The rows of X fall into 3 groups, which share some directions, and each row is roughly a mix of its group's hidden directions, except some rows that fit no group.
X, 142 rows:
[[-15  21  13 -19  -6   0  -9   0 -10  -2  16 -15   0]
 [ -9 -21  -1  -8  28   8  12 -10   7  -1   2 -10  -8]
 [ 21 -12 -17  -4   4  -5  12  13   4   6 -23  -6  -2]
 [ 14   7   5   1   9  -2  -4  17  -2  22   0 -27   1]
 [ -5   7  -7 -23  -5  -7   1 -20 -14  -4 -10   9  18]
 [  0 -10   1   6 -20 -11 -16 -22  16 -13   9   1  -2]
 [  5   2  -6   6  -8 -12  -3  27   5  20  14  16   0]
 [ -8 -15  -3  -3  23  14  12   6  13   1  -3 -22  -3]
 [ -4   8   4  -6   8 -18   4  32 -11  -3  11   5  -5]
 [  3  18  -9   8 -20  -9  11   0  25  10   2   7  -2]
 [ -6  30   6  -4   7 -13   5  -5  -6  12  10  19   5]
 [ 16  18 -11  -2  -1   9  17   1   4 -18 -13  -2 -17]
 [-13   4  -6  -4  -9 -13  22   7 -13   1   0  27   2]
 [ 19 -12 -23  12  -2  -5   5 -15   1 -14 -13  -6  -4]
 [ 17  10 -20  10  -1 -18   7  -3  -6  12  15  15   4]
 [ 27  -9   3  16   9  -3  15  14  12   5  -2  -9  -8]
 [-15  16  17  -4   7   7   3   5 -13 -24  -1 -13   1]
 [ -9 -11 -16 -14   4   8  17  -4 -16  -8 -22  -5   1]
 [ -5 -33   9  -8  -8 -16   0   6  -1   6 -10   6  -8]
 [  0  -1  -5   4  -4   1  20 -13  16 -23  -5  19  -8]
 [ -1  11   5   6  -5  -1  14  -4  -6 -14  24 -19  16]
 [  8  -1  -3   9  -6 -17   5   7 -17 -17  -5  18 -20]
 [  3  -3   4  15   9   3  -7  24  14  -7  25   4   2]
 [-10  14  19  -3   0  24 -12   6  -8   5  17   3  -6]
 [ -2 -27  -3  -3  19   8   5 -16 -10  12  -8  -5  10]
 [  8   6  -5  -5  -6  25 -12   0  13 -14 -20 -11   6]
 [-21  -8   9  -6  -3  16   1  -2  -2  -6  25 -14  12]
 [-18   3 -10 -19   6  11   9  27   2  -2 -11  -2  -1]
 [  3  25 -13 -11   9 -10  13   5   0  12   2  20   8]
 [-22  -4   4  13  -3  11  -6  -7  -9  21   4  20   6]
 [ -9  -4   4 -13   0 -14   5 -29  -7 -14 -14   1  -6]
 [  0  12 -26   5  -4  -8  10 -16  -1  -9  11   5  19]
 [-27   2   5  10  10   0   9   4  -9  -7   6 -20 -16]
 [  8  -8   1   5 -14 -19  -9 -11   6  17  11 -23  -1]
 [  9  -5  -1  15   1 -15  -1  22  14 -13  21   0  -5]
 [-14  -4  -3 -23   3   8   4   9   7   2   8 -20  21]
 [-29 -17   9 -11  -5 -12   0   7  11 -11  -1   4   8]
 [-13   0  -6  -9  -7  11  -8  21   5 -17  16  14  13]
 [ 25  17 -10  14  -1  -5  -2 -12  -8  -1   1 -21  -3]
 [ -9   2 -14 -17   9  -8  20 -10 -10 -18  -2   9  11]
 [ 20  -9  16   4   2 -10 -22  -8   6   7   7  -4 -19]
 [-21   0  19   4  -8  -5  -3 -12 -22   7  -8  -4  14]
 [  5  -6  -7  20 -16  15   3 -15  10 -20  -4  -7   8]
 [ -8   8  -7  13   3   6  26  14  16   0  -2   3 -18]
 [ -7   5  -9  12  -2  23  -8  -1  14 -25  -5   8  -9]
 [  3  -4  16   0  18 -22   0   8   3 -11  17  16  -7]
 [ -2   9   4  25  17 -16 -17  -5  -8   3   2   3 -13]
 [  8   6 -15  22  13  11   5 -10  16   1   1  -1  20]
 [ -5  17  22   4  22   3  12  -8 -11  -3  -8  -4  12]
 [-16  16  -5 -13  -7  -3  -6  23  11  -1  -1  11 -18]
 [ 10  -2  -2   1   1 -14   4  11   0  13   6 -29  19]
 [  6   6  -2  -6  12   2  13   7  -5  20  -3  31  -1]
 [  3  -4  15  11  15   5  10  18  -7   3   1   9 -27]
 [ -5   6  12 -18 -10   7  -6 -23 -15   2 -10 -15 -12]
 [  5  -4  -1   6  22  -4   9  13  -4   3 -24  -3 -22]
 [-16 -12   8  10  -2  -6   0 -10  -4  28   7  16  10]
 [  1   0  12   5  -7  -8 -16   7 -11  27   3   1  21]
 [ 12  -2  14   6  13  24  -1 -15  -3   7 -16 -15  -3]
 [  4  21  19   7  -9  -6 -24   1   1   1   7   3 -16]
 [-15  -6  -2  13  12  19   4 -16   4  19   1 -13 -11]
 [ 12  18  20  17 -24   1  -1   8   5   4   5  -6   0]
 [ -5  18  -4  -8 -14   1 -27  -4  -4   7   3   0 -21]
 [ -4  21   2 -23  -2 -20  -4 -13  -3   2  -9  13   5]
 [  6 -26 -10  12 -13  -9  -5  23   9   0   4  -4  -1]
 [  4 -16 -17   2 -15 -10  -9 -15  21   8   9   9  -3]
 [  5  -5 -23 -12  10   1  16  -8   5  10   4  -4  24]
 [ -4 -10  -3  18  -3  13 -18  -2  18  17  12  12   0]
 [  5  18   2 -15  -1 -10 -15 -17   9  15  -1  20   6]
 [ 14   7   6   0   7  33  -5   3  -9  12   7 -13  -2]
 [-19  16   5  -7 -12   5  -6  12   0 -19  22  -3   1]
 [ 10  10  -1 -17   9 -26  11   5  -9 -10 -17   2  -5]
 [ -6 -11   4   3   0  -6  10  29   3 -20  16  -6   5]
 [ 17  23   8  23  -3 -12  -1   3   9  12   1   8   3]
 [  2   9   4  13  -6   8   1  30  -1 -21   9  -5  -7]
 [-20 -11   4   5  -1  18 -18 -17  -6  14  -5  -3 -12]
 [ 15  -2   5 -10  -2  26  -9   4  -9   9  -4 -21 -13]
 [ 11 -17   4  22   1  21   4  15  -2  -4   5 -15  -3]
 [ -9 -22 -20  -5  -1  -2  -9  -2   9  -4  12  18  15]
 [  6  -9   6  11 -21 -11 -19  -6  17 -10   7  -8  13]
 [ 20  -4   1   3   1   8  -4 -29  17  -6  -8 -11  -5]
 [ 19  18   2  -1   1  19 -12 -12   8  12 -17  -3  -8]
 [ 12  17   4  -7  17  -8  10  23  -5 -14   1   5 -14]
 [ -3   0 -24  -6  -3  18  -1  16  14  -5  14  -8  14]
 [  5  14  -8   5 -16  -8 -12  23   0   1  22 -12  -2]
 [-15 -10   7  -2   0  12  -9  15  15  10 -10   4  25]
 [-14  -1   7 -25   3   4   4 -18  -5 -17 -15 -12  -2]
 [  1 -20  11   8  -1  -1  -1  11  -5 -12  -5 -31   4]
 [ -7   8  14   8  19  -4   4  24  -2   8   9  20  -5]
 [ 17   9  -8 -23 -14 -13   3  -2   8 -17 -12  -3  -3]
 [ 16   6  10  -8  17  -3   4   2  30   0  -8   1 -14]
 [ 23   2   9  16  -2  -7  11 -13  -1  16 -14 -13  -6]
 [  8 -20   6   4  20   0  -4  16  17  16   1  12   0]
 [-19 -23  -5  15  12   8   9  -4 -14  -2   3 -15   4]
 [-16 -22   1  -2  10  -4   9 -17   1  11   1 -19 -13]
 [-17  -2  -2  13   4  18  16  -3  20  10  -7  14  -6]
 [  5   8  -7 -13  11   8   7  -4  15   3 -24 -20   9]
 [-15   5  -7   2  16  12  23   9 -15  13  -2   9 -10]
 [ -7  -1  -8 -10   3  19  -5 -11  26   1 -12 -15  10]
 [  9  -9  14   5  13   1  -4 -24 -13   5   1  19  14]
 [  0  17   3  12  -7  26   1  -2  -2   8 -12 -12 -18]
 [  2   2 -30  21  16  -2  -6   8   2   2  -9   4   9]
 [ -2 -14  -6 -14  11  18   2 -11 -21 -11  -8 -15  -5]
 [ 10  -6   9  -5  23  10  -2 -17  23 -11  -6   2 -10]
 [ -2  -5 -13 -11 -26   1  -3 -23  -2 -10  10  -5   9]
 [ 20  10   2  23  16  14   8  -1 -10  -4  -5 -13   5]
 [ -5  -5   3  -9  11   7  -5   8  32 -17  -4  -4 -10]
 [-15 -11 -22 -10  10  11 -13   1  18 -11   4  -6   6]
 [ 10  -2 -11 -16  -3  10  -6 -16 -20 -16  -9 -14   5]
 [-14 -10 -10 -17  -4  -4  10  16  -7 -26  -2   7  -2]
 [ -3  15   9  11   0 -34   4 -10  -4  -3  -5  11  -3]
 [ 15 -16   0   9   2 -15   3   2   3  31   0   8   5]
 [ -2  12   4 -14  -4 -18   5   0  -5  16  -3  30  -4]
 [ 10  13  14 -13  13   8   5 -14 -16  23  -1  -5   2]
 [  4   1   6  14 -10  10 -12  16  -9 -21   1 -12 -18]
 [  4  16  20   9 -12   4  -5  15  13  -3  20  -9  -9]
 [ -1   6 -19  -4   2 -15  16  11 -10 -27   0  -2   6]
 [ -8   1  32  13  -6 -14 -12  11  -2   4   0  -2  -9]
 [  9   8  17  -3   9 -22  -8  25   3  -2   9  10   3]
 [  7   3  -9 -15   8 -18  -2 -18   0  13 -17  18   7]
 [-14  -7   7  -8   2  -3  27  17  -6   0 -18 -10   2]
 [ -3 -20 -15  16   4   2 -24  -8   2   5   4  16  -1]
 [ 11   9   0   0  16   0  27  13 -19  -3  -6  10   4]
 [  4  -1  -4  20  -5 -12  -5 -15 -27  -5 -12   0  12]
 [  8 -12 -21  10  11  17  17   4  -4 -12   0 -14  -5]
 [ -7  -5 -13   2  -9  14   7  15  -3   5  -9 -27  15]
 [ 14  -3 -11  -5  -7 -14   4  -4 -20 -14   8 -25  -2]
 [ -8   8   4  17 -15 -14   1  15 -16  -8 -13  10  14]
 [  9  17  -6 -16 -21   2 -11 -16 -11 -14  -1   5   7]
 [ 12 -15  10  16  12  -3   1 -26 -10  -5  11   3   7]
 [ -2   1  -7 -18   6  14   2   9  14  24   5  -7  18]
 [ -3  -3  14   0 -12 -18 -29  -2  10   7  11   8   6]
 [ -8  15  21  -5   4  -5   2 -11 -16 -19 -13  -5 -12]
 [  4 -13  -2  11  32   6  -5   4   7   9   5  -3 -17]
 [  0  18   1  17  -1 -34   3   3   4  -3  -1   7   3]
 [-29 -13  -3 -14  12  -6   5   3  -6  16  10   6  -8]
 [ 11  11   9  -6 -12 -30  -4  16   4  -1   4  13   5]
 [ -5   1   6  15  -6  16 -29   8  -3 -17   7  -1   8]
 [  2  16  -3 -16  -4  -1  -5 -26   3  -4 -18   0 -18]
 [ 23  -8  -4   7 -19   6 -12 -15  -2  -2  10   4  19]
 [ -3  23  -1   5  11 -19  11   6   1  11  11   7  20]
 [-10  -6  14  -5  25  -5  -9   1   9  -7  14  17 -14]
 [-17   7   4  -6  -4  -8 -19  -6   1   8  11  21 -20]]
Here is one row of each group, with its name. Which group are the others in?
[ -7 -12  -2 -12  20   7  18   3 -14 -19  -4  10  10]
(52)
[  8  11 -17 -24  -3 -12  -6  -8   6  -3  -9  21   0]
(86)
[-16  12  16  -6   9 -17   9 -18  -8 -14 -11   1   3]
(53)

[ 15  18  22  11  -9  -3  -5  -3  12  18   2  -5 -11]
(86)
[  4  12  23 -14   6  -1  -1   4 -10  29  -4   0  -6]
(53)
[  0  18  15  23  -3  -2 -10   5   1  -7  -5  15 -19]
(53)
[-22   7  14   3  -4   3  -6   8 -12 -19  22   5   0]
(53)
[ 13   9 -10   5  -6 -29  -2 -11   9  19  -4   6  -3]
(53)
[ 10  18  -5  22   1 -13   3  16  -5 -11   9 -15   9]
(53)
[  4  15   5   3  -6   8  -7  27  21   9 -13  -2   6]
(52)
[ 13  10  30  -1   2  -8 -18   2   0   3   9  -6 -13]
(86)
[-10  -2  12   3  22 -11   6  22   8  14 -10  11  -3]
(86)
[ -8   1  12  -4 -11  10  -1  -5  14  30 -10  12  11]
(86)
[  2  10  -4 -15 -15   6 -29  -6  13  -5  -7  -9 -11]
(52)
